128 stands for zero in the data rows.
Each row below has a hidden score, from 0 to 20, with 10 about the middle. What is it?
[139 155 086 161 134 170 126 121] ~ 7
[086 148 153 081 184 061 189 058] ~ 12
[133 087 176 081 180 144 187 119] ~ 5
[149 120 096 195 114 100 091 091] ~ 13
[162 084 084 159 124 073 117 072] ~ 15
[092 114 108 086 131 097 125 083] ~ 17
[110 097 183 182 014 069 077 086] ~ 20
[091 149 128 128 102 200 143 206] ~ 8
[106 149 129 116 162 156 087 132] ~ 5
[167 080 083 200 138 110 082 084] ~ 8
[090 096 150 142 125 161 156 154] ~ 8
[151 131 158 086 148 146 167 132] ~ 9
[183 096 089 157 145 058 147 113] ~ 10
[117 150 044 062 179 037 050 039] ~ 17
[170 122 187 125 163 156 135 159] ~ 2
[043 147 084 058 062 149 041 097] ~ 20
[155 076 202 126 098 158 169 179] ~ 11
[153 120 142 178 120 188 130 094] ~ 9
[163 074 136 115 113 180 085 148] ~ 10
[137 118 166 138 157 165 172 127] ~ 4
[135 171 092 123 161 132 098 110] ~ 7
[145 119 099 093 164 161 076 137] ~ 5
[098 134 145 141 112 105 149 131] ~ 14
[132 111 131 122 165 124 122 079] ~ 9
[133 166 095 141 130 173 106 169] ~ 6
[143 161 124 029 136 054 145 053] ~ 20
[125 105 131 178 106 177 058 160] ~ 8
[165 152 078 144 191 119 106 088] ~ 3
[067 129 219 125 031 207 104 175] ~ 20
[101 160 072 121 166 180 113 156] ~ 2
[197 100 112 242 117 146 114 194] ~ 1
[188 086 115 157 089 032 067 107] ~ 20
[102 103 149 146 095 173 102 131] ~ 13
[144 112 105 163 110 103 126 128] ~ 13
[148 165 122 111 181 142 118 060] ~ 7
[137 095 128 161 131 066 148 088] ~ 14
[203 169 113 107 137 195 143 177] ~ 5
[148 104 128 160 075 144 119 133] ~ 17
[169 106 167 135 082 104 142 152] ~ 17
[159 105 173 086 134 184 149 129] ~ 10
[137 121 122 106 126 130 045 124] ~ 13
[093 151 198 138 059 140 226 175] ~ 18
[168 147 126 189 085 049 118 096] ~ 20
[108 122 143 026 151 176 187 173] ~ 8
[094 130 087 089 160 145 085 067] ~ 11
[159 125 137 121 152 180 145 162] ~ 3
[198 108 080 154 097 171 124 108] ~ 13
[173 110 159 170 094 086 100 129] ~ 16
[124 133 093 132 115 149 174 192] ~ 8
[077 143 135 109 174 132 055 126] ~ 5
[134 127 079 154 109 140 122 109] ~ 13
[173 148 117 162 129 122 135 118] ~ 10
[116 140 094 138 152 155 181 184] ~ 2
[132 094 188 157 111 149 135 140] ~ 10
[065 218 104 122 093 071 159 078] ~ 20
[131 186 140 084 134 163 153 125] ~ 12
[127 093 156 124 146 157 143 218] ~ 1
[103 147 121 126 132 121 106 138] ~ 11
[158 123 171 171 124 118 108 112] ~ 11
[140 110 114 180 127 150 079 155] ~ 6
[136 148 078 081 182 114 095 049] ~ 11
[156 121 103 165 122 102 101 135] ~ 11
[106 103 092 134 152 153 156 107] ~ 7
[051 168 129 106 071 112 180 101] ~ 20
[151 094 184 145 102 175 137 212] ~ 7
[099 085 068 180 072 131 145 118] ~ 17
[173 091 127 072 182 104 151 109] ~ 7
[169 111 124 171 151 096 107 111] ~ 7
[203 094 152 117 091 129 143 168] ~ 14
[101 133 080 126 143 211 131 190] ~ 1
[127 128 140 154 122 119 196 192] ~ 7
[102 175 129 094 135 079 168 077] ~ 18
[116 134 097 100 151 167 142 148] ~ 6
[138 116 068 141 094 068 121 098] ~ 20
[124 132 051 159 126 147 046 156] ~ 7
[139 152 138 160 120 153 079 101] ~ 12
[180 100 140 124 109 160 062 172] ~ 10
[102 175 172 087 139 160 155 145] ~ 10
[126 111 160 142 167 047 178 057] ~ 12
[111 154 102 120 148 106 109 121] ~ 10
[039 122 006 149 093 083 040 087] ~ 20
[153 184 144 094 181 133 155 128] ~ 5
[115 091 123 095 203 117 088 098] ~ 3
[164 113 101 170 118 152 073 121] ~ 10
[167 143 090 157 141 131 125 141] ~ 6
